-416 646 -483 82 -257 -230 -7
-115 77 301 39 423 58 251
-226 8 32 -260 -156 -74 -218
-80 466 -370 114 14 -69 179
|
-115 77 301 39 423 58 251
-80 466 -370 114 14 -69 179

-487 669 -202 771 -380
-511 416 4 555 -186
-216 -753 26 77 292
648 -92 -179 -677 -83
-194 756 -452 -460 -610
-187 78 228 110 768
628 -156 439 -150 -775
-186 231 29 272 -398
|
-511 416 4 555 -186
648 -92 -179 -677 -83
-187 78 228 110 768
-186 231 29 272 -398

-9 254
-32 512
-23 214
-16 241
-58 546
-20 334
-23 405
-23 391
-55 562
|
-32 512
-16 241
-20 334
-23 391

-45 131 -137 92 -251 -20 490 320 1 -359 304
17 -346 -35 -294 -507 -84 -12 11 17 -80 213
-240 141 22 370 -64 289 499 -261 -270 -80 506
212 26 -267 -19 125 -10 -209 204 -36 421 183
71 75 -96 168 209 -26 21 -56 27 -129 -342
-158 -15 155 65 95 -240 -767 -241 21 316 37
|
17 -346 -35 -294 -507 -84 -12 11 17 -80 213
212 26 -267 -19 125 -10 -209 204 -36 421 183
-158 -15 155 65 95 -240 -767 -241 21 316 37

56 -95 34 -97 239 -55 55 24
-359 -150 314 159 -512 -61 -580 399
|
-359 -150 314 159 -512 -61 -580 399

199 119 -446 261 0 -158 -264 274 -3 331
-443 85 -450 -337 144 -524 -119 -215 499 618
-236 213 -258 228 -83 -121 355 -95 563 -259
-229 -116 58 94 42 -281 -30 161 241 264
-8 -47 -63 -6 85 108 2 6 103 -110
117 242 -374 298 -38 -11 43 -16 98 -159
-299 -333 681 -216 4 -47 6 129 -16 124
336 189 -147 109 -285 -99 -19 -3 -241 -217
|
-443 85 -450 -337 144 -524 -119 -215 499 618
-229 -116 58 94 42 -281 -30 161 241 264
117 242 -374 298 -38 -11 43 -16 98 -159
336 189 -147 109 -285 -99 -19 -3 -241 -217

28 34 -67 45 71 16 22 -19
-19 -185 581 -213 -275 -157 -184 364
-130 132 -329 69 192 74 231 -321
85 -31 3 21 -60 12 -96 69
46 -99 147 -64 -195 -23 -150 127
139 -214 556 -150 -320 -132 -326 476
-23 44 -206 46 31 60 54 -158
-113 29 58 -44 72 -35 118 -50
60 165 -598 222 225 170 130 -345
-16 118 -472 136 129 135 125 -327
-159 204 -507 127 309 116 331 -460
|
-19 -185 581 -213 -275 -157 -184 364
85 -31 3 21 -60 12 -96 69
139 -214 556 -150 -320 -132 -326 476
-113 29 58 -44 72 -35 118 -50
-16 118 -472 136 129 135 125 -327
---
-468 248 -258 -465 -46 -604 -522 119 -300 244 295 112 10 87 -43 -420
90 -71 -116 -434 80 -365 -187 -15 -345 -32 100 125 -86 408 -119 -374
-428 364 265 66 -204 117 -347 -96 256 298 182 57 182 -345 -122 218
-361 -164 -384 -69 -229 -436 -58 23 -54 -217 179 17 -23 -197 214 -239
501 -310 -150 117 107 21 353 -6 -116 -164 -127 -170 -60 364 32 -79
|
-420 -374 218 -239 -79
-43 -119 -122 214 32
87 408 -345 -197 364
10 -86 182 -23 -60
112 125 57 17 -170
295 100 182 179 -127
244 -32 298 -217 -164
-300 -345 256 -54 -116
119 -15 -96 23 -6
-522 -187 -347 -58 353
-604 -365 117 -436 21
-46 80 -204 -229 107
-465 -434 66 -69 117
-258 -116 265 -384 -150
248 -71 364 -164 -310
-468 90 -428 -361 501

650 222 -459 -606 216 605 389 -398 191 547
108 -342 -177 -161 375 512 -300 154 -358 -350
|
547 -350
191 -358
-398 154
389 -300
605 512
216 375
-606 -161
-459 -177
222 -342
650 108

-615 459 443 141 -282 540 27 -633 415 33 -299 -474
94 -199 141 -674 178 -354 -363 -127 467 -99 109 639
111 -603 -346 190 -577 -15 660 -58 499 -99 53 673
-272 -555 -144 611 -245 -407 545 -246 593 400 244 102
516 424 7 -389 246 451 -324 -364 -559 652 494 -168
496 326 -385 644 -547 -494 -172 -299 -639 -415 -448 424
|
-474 639 673 102 -168 424
-299 109 53 244 494 -448
33 -99 -99 400 652 -415
415 467 499 593 -559 -639
-633 -127 -58 -246 -364 -299
27 -363 660 545 -324 -172
540 -354 -15 -407 451 -494
-282 178 -577 -245 246 -547
141 -674 190 611 -389 644
443 141 -346 -144 7 -385
459 -199 -603 -555 424 326
-615 94 111 -272 516 496

423 325
431 627
614 386
298 476
460 339
464 284
647 554
566 383
614 371
|
325 627 386 476 339 284 554 383 371
423 431 614 298 460 464 647 566 614

145 -695 -91
-146 -724 358
255 -684 -13
|
-91 358 -13
-695 -724 -684
145 -146 255

633 -468 586 -197 564 -701 -123 544 457 672 578 -626 -49 -749 645 -673
-10 -642 -473 -584 -382 -493 284 -489 -86 -656 -548 580 278 -533 -628 647
|
-673 647
645 -628
-749 -533
-49 278
-626 580
578 -548
672 -656
457 -86
544 -489
-123 284
-701 -493
564 -382
-197 -584
586 -473
-468 -642
633 -10
---
363 -185 -433 -178 125 16 92 -185 192
363 -213 -574 -185 156 -50 35 -107 200
370 -195 -473 -183 134 1 82 -172 198
334 -213 -613 -174 162 -86 -2 -52 190
|
192 363 -185 -433 -178 125 16 92 -185
200 363 -213 -574 -185 156 -50 35 -107
198 370 -195 -473 -183 134 1 82 -172
190 334 -213 -613 -174 162 -86 -2 -52

-511 -441 675 -468
-238 630 -177 425
-568 -183 350 523
-132 385 116 583
-432 -379 349 3
-401 -173 -175 -320
|
-468 -511 -441 675
425 -238 630 -177
523 -568 -183 350
583 -132 385 116
3 -432 -379 349
-320 -401 -173 -175

247 376 220 605
106 547 591 21
|
605 247 376 220
21 106 547 591

-151 51 118 -584 -156 -260 -107 -185
220 438 -329 290 -459 774 605 -3
-26 -209 -358 426 94 112 -89 -349
|
-185 -151 51 118 -584 -156 -260 -107
-3 220 438 -329 290 -459 774 605
-349 -26 -209 -358 426 94 112 -89

-46 89 -169 -478
-455 190 -150 -307
-176 -381 357 -18
519 -223 -100 -25
-317 -278 539 128
-364 -271 563 124
|
-478 -46 89 -169
-307 -455 190 -150
-18 -176 -381 357
-25 519 -223 -100
128 -317 -278 539
124 -364 -271 563

-32 -143 93 111 -302 -106 -264 -525 -55 -318 565 -127
-199 714 191 -670 40 -476 44 143 238 399 539 212
-101 -308 37 262 -257 42 -224 -469 -103 -365 335 -150
|
-127 -32 -143 93 111 -302 -106 -264 -525 -55 -318 565
212 -199 714 191 -670 40 -476 44 143 238 399 539
-150 -101 -308 37 262 -257 42 -224 -469 -103 -365 335
